In the rows, zero is written as 128.
Rotation paths and how fast each direction turns (degrees per step):
Each turn is a multiple of 5 degrees from 10 to 175, or 0.
Each row of a path follows its step; steps can be skipped.
path 1
step 7: [126 122 122 134 117 141 115 131 134 129 128 135 127 128 131 127 133 123
 128 129 128 119 122 126 129 135 128 119 130 125 129 147 125 131 123 134
 117 131 125 126 128 120 137 120 137 131 123 137 125 127 114 124 129 129
 138]
step 9: [134 125 136 132 116 127 125 126 132 127 128 129 121 133 126 133 139 120
 130 115 131 117 131 120 131 132 128 117 127 119 140 137 125 138 141 127
 122 136 139 125 129 117 139 132 135 131 131 127 126 124 129 127 129 123
 122]
step 10: [128 118 131 132 114 135 121 120 128 123 136 129 131 129 120 139 139 124
 135 123 123 115 131 122 127 133 128 122 116 127 142 122 130 135 139 124
 125 125 137 124 138 127 131 135 124 126 125 133 125 126 135 134 123 135
 123]
step 13: [125 121 129 130 126 124 121 130 136 119 129 136 130 129 135 127 142 125
 124 129 127 124 115 131 129 130 126 136 127 133 135 127 132 133 130 106
 123 121 119 126 117 124 122 128 135 130 116 121 123 128 115 129 130 121
 121]
step 16: [127 125 134 132 130 124 124 133 142 123 126 139 121 122 127 117 138 126
 136 123 124 118 116 126 130 130 133 121 126 113 122 135 127 137 127 133
 128 125 129 135 125 121 136 140 130 115 131 130 135 121 132 128 130 131
 123]
step 17: [127 123 130 128 132 133 117 138 137 128 124 132 140 128 129 131 135 122
 134 130 130 116 116 119 126 128 131 118 115 119 123 129 131 138 127 127
 126 128 133 127 129 127 123 139 128 122 133 141 142 121 130 126 124 134
 115]
step 19: [124 120 127 135 127 137 111 131 128 131 132 125 135 124 120 132 128 125
 121 137 138 126 128 119 126 129 140 126 133 128 129 141 127 129 134 118
 129 132 138 131 133 128 121 142 127 124 126 125 123 123 113 129 133 134
 116]
step 21: [123 122 129 130 124 133 125 126 132 126 131 129 130 132 122 128 136 128
 131 126 119 129 128 115 117 123 133 144 129 113 136 142 134 130 119 123
 124 134 138 132 118 121 128 139 128 121 119 120 123 121 126 129 135 125
 132]
step 23: [127 124 128 129 128 129 126 133 140 115 133 122 130 133 123 121 139 119
 134 129 124 131 129 126 133 135 129 140 135 111 137 136 133 129 122 129
 124 128 117 129 131 132 136 139 133 127 134 124 134 139 129 129 124 126
 115]
Speeds:
[127 126 129 125 127 125 127 130 130 129 126 132 128 128 129 127 129 127
 126 126 131 129 127 130 126 128 129 128 130 128 131 127 131 128 129 129
 131 130 128 124 128 129 126 125 128 125 131 126 126 130 129 128 127 129
 129] | 155
[128 129 129 126 128 128 131 129 131 127 127 128 131 126 126 127 130 128
 129 125 126 129 132 129 132 127 127 129 128 130 130 127 130 128 129 127
 125 127 129 128 132 126 130 127 130 132 125 128 124 130 128 127 126 129
 128] | 25
[128 129 129 128 129 131 130 129 130 127 132 128 127 129 125 128 128 132
 126 130 127 130 126 128 125 128 129 130 128 130 130 127 130 128 130 126
 131 129 129 130 126 132 127 126 130 127 125 130 127 125 127 129 127 125
 129] | 45
[128 128 127 129 129 129 128 128 127 126 127 125 128 127 129 131 128 129
 131 128 128 128 130 130 125 126 128 129 129 126 131 127 130 128 130 128
 125 129 125 124 127 131 128 129 128 129 126 123 128 126 128 132 130 128
 128] | 35
[129 131 128 128 129 132 125 127 127 129 128 125 131 128 126 128 128 127
 128 129 128 127 125 128 128 128 128 124 127 128 129 126 125 129 125 128
 129 130 127 124 130 128 126 126 132 128 127 129 126 128 131 125 130 128
 128] | 145
path 2
step 1: [132 125 139 120 121 135 130 125 133 125 127 126 128 125 127 137 132 119
 126 138 125 129 119 133 131 133 131 132 133 117 131 142 120 135 128 129
 125 119 140 118 130 123 131 126 117 119 126 115 126 143 128 134 123 123
 127]
step 5: [126 128 131 129 130 127 130 126 129 150 134 126 128 127 139 122 134 126
 129 132 129 122 123 137 130 135 115 125 135 114 138 126 119 135 136 126
 141 129 125 129 129 116 123 133 132 125 134 121 122 125 129 134 127 133
 120]
step 8: [132 124 147 129 124 128 141 126 135 134 129 125 137 129 132 133 135 125
 132 135 126 133 124 128 142 127 127 137 128 118 126 132 126 136 124 127
 130 124 117 130 135 124 132 134 112 120 126 133 138 131 133 130 123 130
 137]
step 9: [117 127 137 124 136 129 134 120 132 131 126 134 130 141 128 142 128 128
 128 133 126 140 128 137 134 134 124 142 125 111 127 137 126 142 125 128
 125 126 137 121 129 127 121 127 133 135 127 121 130 131 125 131 126 125
 135]
step 10: [124 130 122 126 128 137 129 121 133 137 125 136 131 124 134 133 141 120
 136 124 130 123 132 134 132 131 124 127 136 111 126 133 144 143 121 134
 121 125 133 129 137 129 124 137 125 124 124 127 129 126 132 116 131 125
 132]
step 19: [128 130 135 131 122 130 130 131 125 124 129 121 129 126 131 135 140 123
 135 131 135 135 131 139 121 128 118 118 119 118 120 134 117 131 124 128
 133 125 139 131 134 121 132 136 129 123 123 116 129 135 132 124 112 121
 117]
step 20: [123 136 129 121 127 139 138 134 128 145 130 123 136 135 134 128 142 130
 124 135 134 132 119 125 130 133 133 124 136 115 127 128 126 132 121 118
 138 124 128 129 130 121 136 127 131 124 130 121 124 126 131 133 123 127
 115]
step 22: [129 127 133 124 139 143 133 125 126 140 129 129 130 132 128 128 139 113
 135 122 119 123 126 137 137 128 128 129 123 124 135 127 124 135 140 132
 134 131 130 130 127 111 123 134 132 122 129 115 130 124 125 134 123 130
 134]
step 25: [127 128 130 125 113 127 135 121 127 136 125 128 138 122 128 130 135 127
 130 129 127 134 143 125 134 126 122 129 128 115 125 135 131 147 125 135
 127 132 132 136 140 125 127 130 126 117 128 125 138 131 135 125 116 131
 135]
Speeds:
[130 129 130 128 127 128 124 128 129 128 125 129 129 129 131 128 127 129
 129 130 128 127 123 127 130 131 130 126 131 126 128 128 132 126 128 129
 128 129 128 128 127 129 131 130 125 126 128 130 128 128 129 131 128 129
 124] | 115
[128 129 128 123 127 129 130 127 130 127 129 126 128 124 129 125 131 128
 132 128 131 127 126 125 128 127 129 128 129 126 130 129 129 125 128 129
 126 126 128 129 130 128 128 126 128 127 129 129 128 127 130 129 129 126
 132] | 170
[126 128 130 128 126 130 125 127 128 129 129 127 126 125 127 129 131 126
 127 128 130 127 129 127 128 128 127 128 128 127 123 126 128 127 129 130
 129 125 127 127 130 130 130 128 132 132 131 127 129 127 126 127 128 127
 123] | 45
[130 129 130 130 128 126 128 127 127 131 129 129 131 129 128 125 129 129
 129 131 127 130 126 128 127 127 129 128 125 129 128 131 128 130 130 129
 131 127 126 130 130 128 130 129 130 126 131 130 127 122 128 126 126 127
 128] | 125
[129 125 130 129 126 129 127 129 127 125 127 126 129 126 128 130 129 128
 132 126 125 128 127 128 129 127 128 127 128 127 128 128 124 124 129 130
 128 128 128 128 129 125 127 128 126 124 131 127 131 126 124 127 129 131
 127] | 100
[129 129 128 128 126 126 130 126 126 126 129 127 126 123 128 126 125 129
 126 131 129 130 129 126 131 128 128 125 129 129 127 128 127 129 128 126
 130 127 130 127 127 125 133 127 128 126 127 126 129 130 127 125 126 129
 127] | 60
path 3
step 1: [124 115 123 133 131 135 123 126 132 130 137 122 128 122 128 130 130 125
 127 131 142 116 127 129 126 136 117 124 126 129 141 124 132 122 115 131
 136 112 129 136 120 128 129 134 122 122 139 134 123 125 122 139 126 111
 124]
step 2: [130 123 131 120 116 123 119 137 135 127 128 129 134 122 127 133 120 128
 129 134 150 126 122 124 134 124 123 128 129 130 121 121 129 125 120 139
 117 125 122 119 136 128 135 121 126 130 124 129 139 126 110 131 126 132
 118]
step 3: [124 121 129 121 131 118 130 132 117 132 136 125 128 118 139 138 140 127
 141 136 136 121 119 127 130 127 148 132 124 131 121 128 126 131 131 127
 134 131 141 135 133 128 133 122 137 127 133 125 125 134 115 127 138 126
 124]
step 8: [125 126 133 136 127 132 127 131 123 123 139 122 128 112 126 129 127 139
 133 128 138 117 118 124 129 122 131 138 132 131 135 126 123 112 130 134
 134 132 123 139 134 121 126 135 133 120 129 142 127 130 119 142 136 121
 127]
step 11: [130 116 126 121 129 145 125 130 120 127 131 126 137 126 138 136 130 125
 136 134 141 132 121 135 131 141 138 134 131 120 138 135 121 129 128 133
 126 127 125 140 124 113 125 125 126 119 131 123 123 122 127 122 129 114
 123]
step 14: [130 126 135 125 132 124 124 122 127 130 133 136 133 121 139 127 144 136
 135 143 147 131 125 128 129 124 119 134 131 122 125 141 131 128 133 126
 124 118 129 134 138 127 137 125 126 139 126 119 133 122 119 135 137 127
 125]
step 15: [126 134 122 133 130 125 113 130 118 123 139 119 131 119 138 139 127 132
 134 121 134 132 124 127 125 135 133 128 130 137 120 128 129 129 115 127
 135 134 137 129 139 112 125 127 125 124 122 130 130 125 125 145 135 124
 134]
step 18: [122 119 137 122 133 131 127 142 114 131 135 123 128 127 136 123 128 137
 141 129 142 123 117 134 121 139 126 136 133 137 137 126 133 126 125 125
 117 135 132 129 131 119 130 124 137 122 135 129 117 130 129 130 128 132
 118]
step 23: [126 116 127 131 126 130 118 135 127 130 132 110 136 128 131 134 131 123
 136 129 139 122 132 123 134 130 130 123 141 124 138 122 126 124 122 139
 126 138 127 129 138 120 145 124 124 121 122 138 116 132 120 131 126 128
 132]
Speeds:
[128 126 127 127 127 130 129 126 131 128 130 130 129 128 129 129 126 128
 128 131 127 125 127 130 129 131 130 126 125 129 126 130 129 129 126 130
 128 128 126 126 129 131 126 126 129 125 130 129 127 128 126 124 128 127
 125] | 40
[130 123 128 126 131 124 128 131 126 126 123 127 128 129 127 128 128 125
 129 128 127 128 127 127 131 130 129 130 126 127 128 128 127 128 127 128
 129 132 128 129 128 128 128 127 126 125 126 127 127 128 129 125 127 130
 129] | 55
[134 130 129 127 126 129 127 129 129 129 128 129 125 127 129 128 130 128
 127 129 129 128 131 126 127 130 125 128 128 125 128 128 129 128 128 128
 126 131 125 130 126 130 127 128 126 129 129 126 127 124 126 127 128 126
 127] | 145
[128 126 130 128 130 129 129 126 128 130 125 132 127 131 129 129 129 126
 127 130 129 126 129 129 124 126 125 127 126 127 126 129 128 127 128 131
 132 125 129 128 127 124 127 126 126 129 128 128 131 126 129 129 127 129
 130] | 140
[128 129 127 130 128 127 128 127 130 127 128 129 128 127 126 125 127 125
 127 125 129 128 129 124 131 128 127 127 130 130 129 127 130 129 130 133
 129 129 131 128 127 128 130 125 126 127 127 131 129 128 125 128 125 126
 127] | 100
[131 127 131 129 126 130 128 128 128 126 129 129 129 128 129 129 129 125
 128 127 127 130 127 130 125 129 131 129 128 132 131 130 127 129 130 128
 128 131 130 130 131 128 129 124 126 130 130 128 129 128 130 129 131 129
 129] | 95
[128 131 126 129 129 129 128 128 128 127 124 129 127 129 132 123 129 130
 130 128 130 129 128 126 126 128 129 128 126 131 127 127 130 128 127 129
 129 129 125 129 131 129 129 129 131 125 128 129 128 127 130 128 129 127
 130] | 35
path 4
step 6: [126 121 128 138 124 123 140 120 119 126 124 130 123 137 122 119 109 116
 136 117 128 128 129 123 133 120 128 132 124 132 129 112 121 124 136 132
 126 128 135 132 125 125 125 120 132 130 128 125 128 122 122 127 132 140
 122]
step 7: [134 125 131 140 126 113 126 123 133 134 117 131 126 124 130 132 115 119
 140 128 121 131 122 127 130 138 145 122 134 126 122 116 128 129 126 133
 135 128 131 138 132 127 127 127 128 134 129 132 132 130 124 138 133 134
 114]
step 9: [134 115 132 121 117 119 128 122 127 128 120 124 127 125 133 135 123 129
 144 122 123 132 133 122 133 119 127 128 125 135 121 107 127 123 127 131
 133 137 121 135 124 132 124 122 127 123 137 130 131 138 123 134 136 135
 127]
step 12: [128 123 131 133 128 118 137 127 125 130 130 131 120 130 123 132 123 124
 131 122 121 124 122 134 126 131 114 117 138 125 132 118 120 124 128 123
 129 141 117 129 119 135 128 127 131 130 132 129 141 137 119 125 139 142
 122]
step 15: [123 124 128 136 120 130 140 123 118 122 130 139 128 131 123 127 118 124
 142 116 121 121 125 123 131 127 128 135 138 133 124 125 127 111 135 136
 135 123 126 139 119 126 129 133 130 132 130 127 132 135 128 128 136 140
 130]
step 16: [129 124 126 134 134 114 129 132 139 129 135 128 126 122 129 127 115 124
 129 125 126 122 122 138 135 136 137 129 139 131 132 117 125 127 138 141
 133 129 128 144 125 130 128 127 122 128 130 125 124 130 127 128 136 145
 118]
step 18: [125 116 131 136 119 119 123 127 124 134 120 132 128 126 125 136 114 126
 131 122 133 129 133 124 129 119 133 122 127 129 132 117 122 123 133 132
 129 128 124 135 111 123 136 122 123 113 134 123 122 140 128 125 137 139
 123]
step 19: [128 129 138 138 129 119 133 130 127 130 121 130 129 134 127 117 122 126
 135 120 127 125 122 118 132 124 142 127 136 131 133 115 136 125 134 131
 134 136 135 126 130 121 116 122 118 122 131 122 135 140 127 125 134 134
 116]
step 22: [136 113 132 120 128 120 127 119 134 132 130 131 122 142 138 115 122 121
 135 123 125 134 133 130 128 126 127 122 132 126 123 111 124 121 128 126
 127 121 135 128 126 130 122 126 130 125 132 124 129 133 128 126 136 142
 113]
Speeds:
[128 124 129 125 127 127 129 128 129 127 123 127 128 129 131 127 128 128
 127 129 126 131 128 127 131 129 128 127 127 126 125 130 127 127 127 126
 128 131 127 129 129 129 127 126 132 130 127 127 131 128 127 131 125 129
 129] | 25
[129 130 128 130 130 127 126 128 130 128 129 131 125 127 129 128 126 131
 124 128 127 128 130 131 128 127 128 126 124 126 128 127 128 126 128 127
 127 127 126 128 131 126 127 130 128 132 131 132 129 130 129 130 129 131
 129] | 80
[126 127 124 128 127 130 129 130 129 126 130 131 129 127 127 128 129 126
 129 129 129 131 132 128 126 125 127 129 127 127 127 129 132 129 127 128
 126 128 131 131 129 127 129 127 131 128 128 126 127 129 125 128 128 132
 126] | 155
[126 131 128 123 132 126 129 129 129 129 128 129 129 126 128 128 126 130
 129 127 128 128 129 129 127 131 128 130 130 128 129 130 128 130 128 129
 127 129 125 129 129 132 130 128 129 128 127 131 130 128 124 130 130 128
 126] | 85
[128 126 126 129 126 126 129 129 129 128 130 128 129 127 129 129 129 130
 130 131 130 130 127 133 128 130 127 124 129 130 128 127 131 128 127 129
 128 130 127 126 128 129 126 127 128 128 125 129 129 125 129 128 131 129
 132] | 85
